In the data rows, 128 means zero.
Every row has a hidden score. In each pair, how much higher is the second row's than the first's? 20 means about the same, 40 much higher and 0 much lower. The score is a weighted sum of the row's numbers plus the product of two more (or one squared), each taken from its middle value.
Array([139, 139, 126, 115, 141, 136,  98, 131, 131, 107, 113, 147, 148, 141,  96, 130])
Array([145, 117, 117, 111, 126, 151, 117, 155, 150, 121, 127, 153, 148, 141, 112, 140]) >> 19
Array([134, 140, 114, 141, 135, 134, 124, 126, 116, 128, 120, 119, 138, 129, 123, 137])
Array([138, 139, 138, 113, 144, 121, 110, 120, 130,  94,  78, 142, 165, 143,  88, 110]) >> 24
Array([111, 121, 144, 150, 118, 135, 154, 101,  90, 118, 143, 132, 141, 128, 114, 156])
Array([106, 106, 120, 148, 116, 151, 114, 112, 105, 115, 152, 140, 147, 136, 129, 154]) >> 28
Array([106, 135, 150, 131, 135, 116, 155,  92,  94, 128, 118, 118, 115, 129, 126, 119])
Array([ 72, 161, 179, 186, 146,  73, 151,  83,  85, 170, 109,  84, 102, 102, 130, 102]) >> 21
Array([145, 111, 109, 117, 115, 158, 110, 168, 173, 138, 128, 142, 138, 146, 125, 138])
Array([ 87, 102, 153, 177, 116, 115, 180,  71,  69, 144, 156, 123, 120, 120, 152, 174]) >> 13
Array([ 96, 105, 119, 156, 102, 156, 137, 129, 116, 132, 169, 129, 133, 130, 147, 157])
Array([153, 138, 122, 113, 146, 130, 101, 134, 146, 134,  92, 138, 112, 140, 100, 119]) >> 12
Array([147, 139, 131, 114, 126, 139, 112, 131, 135, 136, 139, 142, 108, 127, 143, 142])
Array([145, 141, 119, 129, 134, 135,  98, 151, 163, 130,  98, 133, 147, 142, 108, 121]) >> 13
Array([108, 128, 114, 146, 107, 146, 139, 162, 152, 136, 138, 130, 110, 127, 150, 140])
Array([ 99, 136, 142, 140, 136,  98, 150, 120, 108, 111, 120, 130, 136, 119, 118, 100]) >> 21
Array([114, 107, 102, 136, 132, 137, 119, 146, 146, 140, 140, 124, 107, 122, 154, 115])
Array([ 93, 113, 155, 166, 114, 126, 184, 110, 100, 140, 147, 115, 126, 110, 150, 150]) >> 18
Array([104, 134, 131, 145, 128, 130, 142, 127, 127, 129, 125, 122, 119, 125, 140, 116])
Array([140, 127, 121, 121, 126, 138, 105, 159, 158, 121, 126, 148, 139, 132, 108, 126]) >> 16
Array([110, 124, 134, 163, 140, 102, 183, 120, 103, 102, 124, 101, 125, 109, 119, 116])
Array([119, 141, 136, 132, 150,  96, 132,  95,  86, 120, 110, 114, 115, 124, 115, 102]) >> 20
Array([122, 138, 137, 123, 131, 126, 133, 116, 122, 124, 120, 136, 116, 137, 124, 121])
Array([128, 148, 139, 132, 145, 109, 140, 101,  90, 116, 110, 114, 135, 131, 106, 118]) >> 11
Array([162, 121, 108,  98, 123, 162, 106, 160, 162, 116, 136, 154, 163, 146, 116, 146])
Array([164, 126, 103, 104, 122, 158, 100, 164, 146, 133, 126, 160, 157, 151, 111, 144]) >> 13
Array([ 87, 132, 131, 153, 150,  84, 165, 110, 103, 118, 125, 114, 110, 109, 138,  92])
Array([116, 114, 113, 146, 125, 146, 122, 126, 126, 118, 144, 121, 139, 130, 131, 142]) >> 21
Array([129, 107, 112, 141,  99, 154, 113, 143, 116, 129, 146, 142, 137, 146, 127, 154])
Array([121, 124, 135, 136, 115, 134, 119, 121, 124, 123, 139, 133, 137, 127, 108, 139]) >> 24
Array([124, 120, 115, 141, 103, 156, 136, 139, 136, 125, 170, 133, 133, 138, 139, 165])
Array([125, 132, 123, 122, 132, 138,  97, 124, 130, 108, 119, 152, 146, 146, 104, 128]) >> 22
Array([124, 135, 120, 136, 136, 133, 124, 128, 128, 125, 126, 133, 126, 133, 117, 127])
Array([119,  98,  93, 146, 112, 153, 117, 136, 140, 143, 142,  99, 111, 136, 155, 139]) >> 24
Array([162, 124, 108,  92, 134, 156,  83, 153, 138, 119, 130, 162, 170, 143,  99, 147])
Array([165, 109, 102,  89, 121, 166, 109, 162, 154, 107, 148, 164, 156, 147, 116, 151]) >> 27
Array([ 82, 136, 173, 165, 148,  71, 163,  83, 112, 144, 103,  62,  82, 102, 149,  85])
Array([140, 115, 122, 116, 113, 154, 134, 151, 140,  91, 149, 172, 194, 139, 120, 161]) >> 16
Array([130, 102, 122, 131, 124, 126, 123, 105, 112, 134, 138, 102, 127, 121, 137, 133])
Array([159, 137, 126, 102, 142, 124,  84, 135, 156, 111, 113, 142, 146, 138,  94, 125]) >> 21
Array([ 96, 110, 123, 127, 106, 144, 127, 108, 128, 144, 173, 134, 118, 138, 160, 143])
Array([116, 155, 141, 127, 123, 116, 146, 120, 107, 116, 129, 147, 133, 132, 120, 130]) >> 7
Array([ 86, 118, 125, 164, 112, 152, 166, 154, 150, 119, 154, 126, 126, 121, 158, 139])
Array([133, 127, 121, 131, 136, 117, 130, 123, 130, 142, 110, 100, 108, 120, 142, 111]) >> 8
Array([110, 141, 142, 155, 101, 141, 147, 131, 134, 122, 142, 141, 123, 138, 134, 153])
Array([107, 128, 137, 144, 120, 115, 158, 132, 137, 160, 134, 115,  81, 111, 161, 112]) >> 19
Array([136, 146, 139, 128, 132, 110, 150, 122, 126, 137,  96,  93,  99, 122, 147, 106])
Array([144, 137, 128, 120, 133, 139,  99, 125, 120, 129, 121, 134, 131, 130, 113, 136]) >> 18
Array([116, 116, 135, 135, 143,  85, 119, 108, 128, 159,  87,  84,  81, 119, 141,  73])
Array([119, 120, 121, 127, 117, 143, 129, 120, 118, 109, 163, 138, 144, 129, 136, 149]) >> 20
Array([140, 128, 131, 112, 146, 103, 110, 122, 133, 140, 115, 108, 102, 112, 135,  95])
Array([134, 138, 116, 136, 124, 129, 130, 123, 124, 144, 141, 108, 125, 130, 126, 135]) >> 15
Array([129, 136, 122, 140, 126, 126, 143, 126, 115, 121, 134, 128, 124, 122, 126, 130])
Array([114, 139, 135, 130, 145, 108, 140, 102,  93, 135, 145, 132, 115, 109, 137, 122]) >> 22
Array([121, 131, 128, 133, 137, 113, 133, 128, 139, 138, 105, 110, 110, 127, 135, 102])
Array([151, 134, 129, 121, 126, 153, 120, 153, 158, 114, 105, 151, 150, 149, 101, 143]) >> 15
Array([143, 143, 133, 129, 132, 145, 132, 146, 151, 116, 109, 144, 143, 142, 102, 135])
Array([152, 138, 125, 111, 130, 155, 117, 147, 160, 121, 107, 146, 154, 158, 106, 130]) >> 24
Array([155, 139, 113, 106, 151, 114,  85, 115, 104, 118,  86, 137, 153, 141,  83, 111])
Array([ 96, 111, 123, 155, 106, 125, 150, 118, 112, 170, 153, 120, 110, 109, 158, 142]) >> 28
Array([127, 133, 134, 113, 120, 139, 118, 126, 126, 112, 154, 165, 141, 132, 110, 144])
Array([115, 129, 131, 131, 126, 112, 155, 127, 130, 147, 129, 127,  90, 116, 159, 110]) >> 23
Array([110, 132, 127, 147, 123, 127, 137, 124, 122, 114, 128, 140, 127, 133, 121, 123])
Array([122, 106, 118, 133, 127, 138, 124, 111, 134, 115, 155, 110, 131, 133, 130, 138]) >> 22
Array([140, 143, 136, 118, 118, 139, 125, 112, 115, 112, 133, 138, 141, 141, 112, 149])
Array([ 94, 107, 114, 166,  96, 140, 163, 139, 146, 142, 175,  95, 109, 112, 187, 145]) >> 34
Array([126, 121, 103, 145, 108, 156, 131, 165, 155, 142, 169, 140, 128, 131, 141, 155])
Array([126, 134, 136, 146, 134, 100, 137, 103,  90, 125, 149, 102, 138, 110, 134, 126]) >> 15
Array([146, 127, 128, 110, 138,  98, 126, 145, 145, 124, 110, 134, 106, 110, 133, 104])
Array([129, 157, 132, 133, 143,  96, 137, 116, 102, 142, 102, 123, 114, 123, 122,  98]) >> 17
Array([ 83, 140, 166, 167, 161,  72, 135,  86,  96, 152, 100,  80,  98, 103, 130,  82])
Array([114, 130, 129, 135, 134, 135, 108, 123, 127, 123, 116, 134, 132, 139, 122, 118]) >> 22
Array([152, 127, 130, 101, 142, 130,  94, 139, 151, 128, 115, 135, 122, 128, 115, 124])
Array([134, 151, 137, 119, 144, 108, 135, 101,  92, 127, 102, 105, 121, 123, 125,  99]) >> 19
Array([ 77, 130, 159, 168, 147,  93, 176,  94,  93, 152, 147,  90, 106, 100, 156, 121])
Array([112, 126, 132, 152, 122, 141, 144, 126, 133,  99, 131, 136, 141, 136, 131, 137]) >> 30
Array([129, 104, 108, 143, 129, 137, 123, 137, 142, 132, 125, 108, 112, 126, 133, 131])
Array([113, 135, 141, 137, 143,  95, 151, 108, 114, 130, 127,  82, 112, 108, 157, 100]) >> 26
Array([152, 130, 140,  97, 137, 104, 130, 144, 149, 136, 110, 131, 102, 108, 127, 102])
Array([114, 129, 139, 118, 136, 117, 123, 104, 100,  90, 116, 146, 142, 136, 109, 120]) >> 26
Array([166, 119, 114, 104, 131, 128,  93, 158, 171, 105, 126, 143, 146, 136, 111, 113])
Array([150, 140, 134,  94, 145, 100, 110, 137, 153, 138, 107, 100, 104, 106, 146,  93]) >> 17
Array([138, 135, 133, 121, 133, 140, 105, 136, 139, 131, 132, 149, 128, 130, 107, 136])
Array([169, 111,  74,  74, 119, 160,  83, 182, 149,  98, 145, 178, 178, 149, 123, 145]) >> 15
Array([138, 138, 120, 123, 147, 109, 127, 115, 109, 125, 128, 116, 123, 119, 124, 122])
Array([123, 132, 130, 137, 135, 115, 151, 115, 103, 128, 134, 105, 126, 118, 136, 123]) >> 21
Array([140, 140, 133, 136, 125, 109, 151, 134, 127, 153, 135, 126,  80, 110, 151, 122])
Array([115, 116, 132, 162, 115, 125, 182, 132, 144, 160, 149,  92,  88, 108, 171, 135]) >> 29
Array([120, 107, 106, 125, 118, 146,  93, 118, 107, 142, 186, 148, 135, 115, 142, 155])
Array([149, 121, 122, 105, 130, 147,  96, 145, 156, 120, 134, 152, 147, 135, 109, 144]) >> 17
Array([105, 133, 152, 143, 136, 109, 145, 103,  93, 162, 136,  91,  88, 101, 154, 114])
Array([132, 130, 120, 122, 140, 133,  94, 129, 125, 136, 122, 139, 129, 130, 115, 128]) >> 21
Array([119, 124, 118, 134, 137, 142, 123, 131, 123, 130, 110, 133, 123, 137, 111, 128])
Array([109, 120, 140, 140, 119, 133, 134, 124, 127,  94, 118, 156, 135, 145, 102, 129]) >> 31
Array([118, 127, 137, 125, 131, 121, 150,  99, 105, 123, 122, 126, 120, 134, 126, 115])
Array([121, 132, 126, 117, 144,  92, 130, 129, 132, 130,  91, 116,  97, 121, 134,  81]) >> 19
Array([160,  99,  99,  75, 102, 170, 127, 186, 176, 111, 140, 185, 159, 154, 117, 145])
Array([164, 132, 125, 100, 119, 161, 126, 165, 163, 120, 132, 171, 147, 146, 115, 148]) >> 5
Array([115, 139, 129, 137, 159,  81, 120, 102, 116, 141,  84,  64,  83, 114, 146,  74])
Array([169, 133, 146,  99, 124, 132,  98, 159, 175, 123, 110, 140, 146, 127, 100, 133]) >> 9
Array([ 84, 133, 153, 150, 165,  68, 105,  84,  84, 147, 109,  89,  96, 105, 141,  76])
Array([105, 135, 120, 166, 122, 126, 170, 154, 138, 131, 132, 119, 109, 111, 153, 121]) >> 10
Array([121, 119, 124, 137, 110, 143, 133, 118, 106, 125, 173, 129, 144, 120, 131, 163])
Array([102, 126, 144, 147, 129, 113, 158, 105, 123, 146, 133, 100,  99, 116, 147, 109]) >> 30
Array([143, 158, 145, 138, 125, 126, 140, 154, 149, 143,  85, 129, 116, 124, 120, 113])
Array([104, 156, 152, 128, 118, 117, 156, 124, 105, 103, 133, 160, 135, 132, 117, 131]) >> 21
Array([129, 123, 127, 110, 156,  83,  93, 115, 141, 135,  76,  93, 103, 114, 130,  59])
Array([111, 134, 156, 136, 114, 132, 125,  94,  96, 120, 139, 153, 153, 140, 108, 154]) >> 13
Array([101, 148, 154, 153, 138,  97, 165, 114, 119, 143,  88, 112,  97, 126, 124,  82])
Array([155, 149, 129, 113, 131, 143, 105, 120, 118, 126, 124, 146, 147, 140, 110, 143]) >> 14
Array([150, 142, 128, 114, 140, 130, 109, 123, 125, 133, 125, 131, 122, 123, 125, 139])
Array([118, 122, 127, 142, 120, 139, 137, 101, 106, 117, 155, 118, 144, 132, 133, 153]) >> 21
Array([105, 116, 110, 162, 117, 144, 144, 127, 138, 105, 131,  94, 147, 137, 132, 140])
Array([ 79, 145, 172, 184, 146,  80, 176,  86,  94, 163, 118,  82, 102,  97, 138, 106]) >> 14
Array([157, 128, 122, 102, 144, 107, 116, 145, 149, 150, 102, 109,  91, 112, 151,  92])
Array([ 74, 136, 160, 171, 151,  88, 180,  91,  95, 144, 137,  81, 106, 105, 160, 105]) >> 25
Array([126, 127, 127, 107, 160,  85, 103, 114, 108, 136,  89, 107,  83, 113, 140,  72])
Array([148, 122, 119, 115, 115, 154, 130, 163, 165, 134, 148, 158, 145, 136, 118, 150]) >> 18
Array([110, 124, 134, 144, 123, 132, 141, 105,  98, 118, 159, 133, 148, 122, 122, 150])
Array([150, 130,  95,  92, 118, 159,  99, 178, 158, 140, 160, 164, 131, 139, 148, 142]) >> 18
Array([113, 117, 120, 162,  85, 143, 158, 153, 159, 190, 155, 116,  75, 124, 179, 158])
Array([142, 110, 128, 120, 119, 126, 111, 132, 140, 128, 142, 122, 129, 117, 144, 136]) >> 19
Array([123, 142, 122, 144, 140, 115, 145, 131, 103, 151, 139, 110, 105, 108, 129, 132])
Array([143, 118, 107, 126, 147, 146, 100, 122, 120, 118, 107, 126, 151, 145,  97, 139]) >> 26
Array([164, 120, 111,  95, 116, 157, 109, 169, 160, 119, 136, 150, 157, 137, 128, 150])
Array([107, 123, 145, 150,  99, 141, 138, 118, 118, 124, 165, 130, 145, 123, 134, 167]) >> 27
Array([121, 140, 120, 142, 131, 136, 129, 133, 131, 132, 138, 130, 130, 123, 130, 139])
Array([140, 146, 143, 122, 127, 124, 123, 120, 117, 127, 114, 130, 129, 130, 110, 129]) >> 17
Array([ 85, 124, 142, 159, 119, 119, 181, 122, 133, 142, 153, 121, 100, 112, 154, 126])
Array([ 82, 123, 136, 153, 134, 119, 153, 127, 117,  84,  98, 134, 150, 133,  99, 110]) >> 12
Array([164, 140, 148,  76, 159,  92,  94, 135, 163, 131,  84, 122, 100, 114, 118,  72])
Array([125, 142, 136, 125, 133, 134, 141, 117, 118, 117, 127, 123, 128, 129, 132, 126]) >> 19
Array([147, 123, 121,  98, 139, 131,  86, 125, 121, 104, 132, 159, 173, 137,  99, 136])
Array([153, 136, 120, 101, 131, 152, 102, 150, 152, 127, 129, 153, 140, 148, 112, 139]) >> 20
Array([125, 148, 144, 126, 115, 129, 144, 129, 125, 133, 149, 142, 113, 121, 134, 140])
Array([152, 119, 115, 114, 103, 161, 145, 158, 157, 109, 151, 158, 180, 147, 131, 174]) >> 24
Array([125, 104, 116, 134, 121, 136, 113, 145, 155, 141, 138, 112, 118, 122, 150, 123])
Array([152, 117, 116, 105, 130, 154, 103, 152, 166, 122, 127, 153, 155, 146, 101, 134]) >> 16
Array([146, 107, 116, 118, 119, 160, 118, 160, 162, 133, 142, 153, 149, 145, 116, 142])
Array([112, 108, 119, 140, 133, 139, 126, 146, 138, 134, 100, 119,  97, 123, 140, 111]) >> 11
Array([131, 136, 139, 123, 129, 140, 125, 141, 144, 102, 112, 153, 154, 141,  98, 128])
Array([150, 138, 117, 119, 128, 140, 120, 133, 123, 147, 125, 129, 131, 126, 118, 145]) >> 7
Array([145, 141, 141, 112, 129, 140, 108, 131, 128, 126, 119, 153, 139, 132, 102, 139])
Array([130, 123, 128, 114, 147, 128, 105, 129, 136, 116, 110, 134, 130, 124, 111, 122]) >> 24
Array([137, 130, 136, 125, 118, 141, 138, 140, 138,  83, 137, 155, 166, 129, 110, 152])
Array([139, 143, 133, 122, 137, 128, 124, 138, 143, 133, 112, 134, 121, 123, 120, 122]) >> 16
Array([137, 146, 139, 130, 111, 139, 120, 130, 128, 130, 135, 159, 119, 134, 116, 145])
Array([100, 141, 158, 141, 143,  90, 162, 100, 100, 134, 123,  82, 108, 106, 153, 106]) >> 19
Array([132, 118, 128, 122, 121, 132, 146, 105, 103, 123, 158, 122, 126, 123, 139, 151])
Array([139, 132, 119, 124, 149, 104, 119, 118, 120, 138, 101, 110, 116, 128, 123, 103]) >> 19
Array([114, 131, 154, 131, 119, 133, 138, 139, 138,  87, 126, 160, 158, 125, 109, 127])
Array([154, 137, 131, 112, 132, 131, 109, 135, 143, 136, 115, 136, 115, 130, 121, 130]) >> 9
Array([149, 132, 120, 117, 119, 161, 122, 153, 148, 126, 126, 158, 149, 152, 111, 154])
Array([175, 103,  70,  55, 117, 175,  99, 191, 164,  88, 134, 180, 171, 160, 120, 133]) >> 23
Array([122, 119, 123, 141, 117, 151, 124, 133, 143, 129, 136, 137, 132, 135, 133, 135])
Array([169, 104,  89, 101,  90, 173, 123, 189, 144, 126, 162, 178, 189, 152, 146, 183]) >> 10
Array([131, 104, 108, 131, 103, 160, 117, 128, 114, 101, 162, 154, 168, 151, 125, 168])
Array([103, 144, 133, 149, 142,  95, 161, 105,  99, 126, 135,  96, 138, 114, 147, 115]) >> 19
Array([ 96, 116, 136, 167, 109, 123, 139,  90,  88, 136, 158, 117, 150, 125, 138, 163])
Array([105, 122, 146, 147, 135, 125, 161, 108, 106, 119, 129, 115, 130, 122, 117, 131]) >> 17
Array([160, 123, 127,  86, 157, 110,  76, 125, 142,  90,  86, 131, 148, 139,  90,  92])
Array([121, 141, 156, 146, 145,  89, 152, 108, 105, 140, 124,  89,  98,  95, 150, 103]) >> 19
Array([147, 134, 131, 119, 136, 140, 111, 126, 126, 119, 112, 137, 146, 136, 103, 142])
Array([120, 136, 136, 133, 128, 132, 154, 120, 108, 127, 133, 118, 120, 118, 122, 140]) >> 18
Array([162, 107, 102, 103, 111, 164, 110, 166, 159, 126, 142, 157, 169, 151, 121, 158])
Array([104, 122, 132, 139, 151,  95, 131, 108,  96, 129, 132, 119, 130, 110, 117, 107]) >> 14
Array([123, 137, 145, 112, 135, 133, 115, 121, 132, 123, 118, 141, 122, 132, 111, 122])
Array([119,  98, 115, 143, 117, 152, 134, 152, 162, 112, 123, 136, 145, 145, 115, 138]) >> 28
Array([119, 127, 120, 142, 123, 126, 165, 127, 124, 146, 148, 100, 105, 112, 162, 129])
Array([135, 134, 129, 117, 126, 142, 109, 131, 124, 118, 129, 152, 134, 141, 107, 140]) >> 16
Array([110, 125, 146, 132, 133, 102, 158, 104, 106, 137, 139,  89,  89, 103, 170, 115])
Array([ 95, 121, 126, 139, 132, 110, 129, 111, 107, 152, 126, 105, 110, 117, 142, 111]) >> 15
Array([120, 106, 109, 123, 110, 154,  74, 122, 112, 151, 159, 147, 129, 143, 133, 142])
Array([119, 133, 135, 147, 167,  75, 110, 105, 115, 141,  74,  80,  93, 116, 127,  63]) >> 23
Array([112, 130, 121, 131, 123, 132, 137, 116, 118, 122, 158, 129, 122, 123, 148, 133])
Array([130, 145, 137, 135, 123, 133, 131, 106,  92, 124, 131, 125, 151, 130, 120, 150]) >> 9
Array([105, 116, 132, 142, 121, 140, 151, 122, 119,  65, 144, 140, 166, 126, 122, 151])
Array([147, 109, 109, 117, 117, 162, 122, 166, 173, 125, 104, 163, 153, 171, 105, 131]) >> 24
Array([137, 146, 134, 130, 136, 127, 136, 103,  86, 129, 134, 120, 126, 125, 123, 147])
Array([ 97, 144, 174, 168, 156,  93, 158,  86,  72, 155, 136,  71, 101,  95, 131, 129]) >> 15
Array([ 81, 118, 150, 159, 125, 109, 173,  99, 111, 134, 135, 109, 124, 124, 127, 127])
Array([104, 131, 122, 148, 119, 118, 143, 128, 136, 129, 135, 125, 124, 132, 138, 112]) >> 24
